(in the rows, 128 means zero)
Named turns come first, each shown by rows before and after it. Which turns, in which order, take the first row of each pair that follows to the second? Write the first one first, as in the answered first pair.
pur (before |-> after):
[127 109 153 127 113 125 100 109 144 124 122 156 132 128 130 138 105 124
 135 124 133 125 132 152 103 127 150 134 150 145 135 135 122 138 146 125] |-> [138 120 124 120 106 144 148 115 134 123 124 106 128 120 138 152 119 137
 128 108 153 133 132 142  98 145 143 129 146 127 147 126 127 141 112 112]
[ 80  88 142 114 161 135 137 111 114 119 108 221 156  91 141  99 110  74
 140 163 115 111  94 141 102 136 113 148  94 132 125 122 192  95 148 129] |-> [ 83  96  84 108 157 180 214 114 100 120 114 140 150  86 142 125 130 108
 121 145 146 112 107 140  72 170 117 140 101 103 150  83 170 120 110 111]
[109  98 144 139 125 121  95 108 145 138 149 176 134 138 101 101 129 115
 127 146 141 137 137 114 102 150 114 160 134 148 143  85 112 126 160  96] |-> [153 129  96 136 129 144 168 127 116 143 141  94 121 111 131 124 144 121
 126 127 172 132 159  91 128 150 104 142 145 114 149  99 112 129 104 102]
[134 129 128 125 136 124 133 131 123 143 118 137 145 101 162 124 124 110
 119 134 144 145 146 116 147 124 120 130 123 143 129 122 134 129 123 147] |-> [116 110 132 119 130 127 131 125 130 142 122 156 145 113 135 121 117 127
 117 129 130 148 145 119 113 133 134 144 116 151 130 104 127 136 134 132]
zamos (before |-> after):
[ 95 140 150 178 116 103 126 108 143 135 146 121 117 134 129 143 140 147
 139 133 141 121 131 161  99 164 166 134 129 164 108 108 132 132 134  96] |-> [ 98 129 143 177 109 101 132 109 138 128 141 115 110 134 124 140 147 150
 142 132 151 118 130 158  97 169 170 130 124 160 108 109 136 137 127  95]
[ 87 112 113 117 119 144 145 135 133 120 110 113 150 122 116 144  96 119
  90  77 154 148 139 137  83 153 140 125 134 133 169 102  95 132 135  78] |-> [112 130 101 124 109 162 158 137 119 115 117  82 145 121 133 159  98 125
  96  78 165 144 133 145 101 153 151 118 137 112 160 113 104 133 112  80]
[170 182 149 146 114 112  98 110  61 129 159 116 121 125 151 134 122 130
 118 159  63 142 109 228 140 103 127 160  97 118  53 158 105 143 146 148] |-> [142 163 160 138 115 102  75 109  79 133 154 153 128 125 144 117 111 119
 122 162  63 147 113 213 127 102 122 161  91 139  61 151 108 133 161 144]
leve (before |-> after):
[156 141 128 123 121 139 132 133  91 142 115 104  92 137 148 155 125 139
 139 138 122 118 125 141 162 104 129 123 137 114 101 153 127 125 114 138] |-> [155 135 102 112 131 147 166 132 106 141 119  88 111 115 148 147 128 138
 131 115 144 114 139 115 145 121 121 116 142 114 128 135 126 133 106 130]
[ 77 114 131 111 144 103  96 100 125  94 125 148 116 160 134 142 145 134
 144 155 133 139 127 172 137 127 108 120 118 126  89 144  68 144 131  66] |-> [104 126 120 108 148 112 100 104 112  89 119 129 110 145 155 151 150 119
 154 141 139 127 129 166 171 104 108 112 119 113  72 167  86 143 120  80]
[167 125  92 111 154  66 147 173 130 113 144 161 151 102 152 120 137  55
 134 103 187 120 130 102 127 131 106 106 150 169 164 100 113 110 122 119] |-> [130  96 106 111 141  63 127 161 148 108 149 187 157 129 118 121 140  68
 128 122 168 129 116 126  88 154 117 127 141 188 166  74 103 110 141 105]
[164 126 127 112 156 137 119 120 163 103 130 138 126  78 180 136 134  47
 109 162 167 113 137 116 137 105 127 142 105 143  95 135 110 127  72 115] |-> [141 103 113 109 150 142 128 115 168 102 129 145 137  68 168 140 133  45
 109 154 167 122 148 113 107 123 127 139 106 157 120 105  95 134  78 102]
Then:
Each pair is 2 to 3 turns apart.
[150 157 129 133 139 120 145 139 110 133 128 101 121 119 152 128 122 115
 144 103 125 138 126 105 166 114 107 132 138 112 142 143 134 142 110 139] |-> [127 142 169 143 136 102 101 125 121 129 134 151 118 132 138 120 111 105
 149 116 109 142 114 121 153  99 115 153 135 129 120 151 139 132 142 142]  pur then leve
[109 126 176 118 151  53  59 128 147 107 113 233 125 116 172  92 115  70
 136 148 123 115 130 109 179  89 144 139 143 180 128 147 143 104 176 170] |-> [ 79  90 166 122 140  61  51 123 168 109 119 241 133 139 141  85 104  89
 122 155 123 113 123 129 143 118 148 151 135 191 142 122 130 107 193 159]  pur then pur then pur
[ 96  98 134 138 116 126  83 102 112 133 134 150 130 164  86 129 135 148
 114 143 118 132 101 166  70 141 142 148 110 145 120 116 116 137 151  98] |-> [132 131  97 130 119 153 165 124 104 129 145  69 118 120 113 149 154 146
  98 109 152 129 121 129  91 154 130 126 123  98 147 104 114 154  92  95]  pur then leve
[223 154 156 103 181 150 121 153 118 138 164 108 118 112 163 101 121  93
 140 132 152 135 182  77 215  88 113  97 189  55 153 189 156 119 111 206] |-> [166 114 209 121 162 131  24 117 123 135 161 190 114 177  99  93 108 116
 146 176 107 148 144 147 177  98 143 131 167  95 118 209 154 106 185 202]  pur then leve
[108 133 100 129 120 144 152 122 117 130 121  81 141 136 109 143 126 164
 102 130 120 135 120 138 102 156 147 133 114 129 148 103 120 124 101 100] |-> [122 144 146 136 130 103  72 125 113 117 111 147 142 145 132 132 119 131
 126 141  97 123 111 142 164 106 150 133 116 147 103 153 143 106 126 140]  pur then pur then leve
[ 83 114 108 117 121 132 170  95 147 124 133 148 159  99 133  99 119 120
 111  94 152 123 141  88  79 140 122 145 133 129 172  55 102 129 113  89] |-> [151 168 161 150 115 105 106 106  91 113 112 136 125 128 175 114 107 115
 150 128 131 111 124 134 186  56 135 131 131 116  77 170 149 104 109 143]  leve then leve then leve
[132 137 163 141 168  55  59 131 127 127 127 224 135 138 173 107  94  72
 170 117  93 125 149 102 207  64 118 103 105 155 122 180 126  91 144 183] |-> [ 97  99 173 148 162  52  43 117 142 126 120 243 150 158 143 101  77  81
 162 119  77 139 138 127 161  83 121 121  92 180 123 156 118  94 175 159]  pur then pur then pur
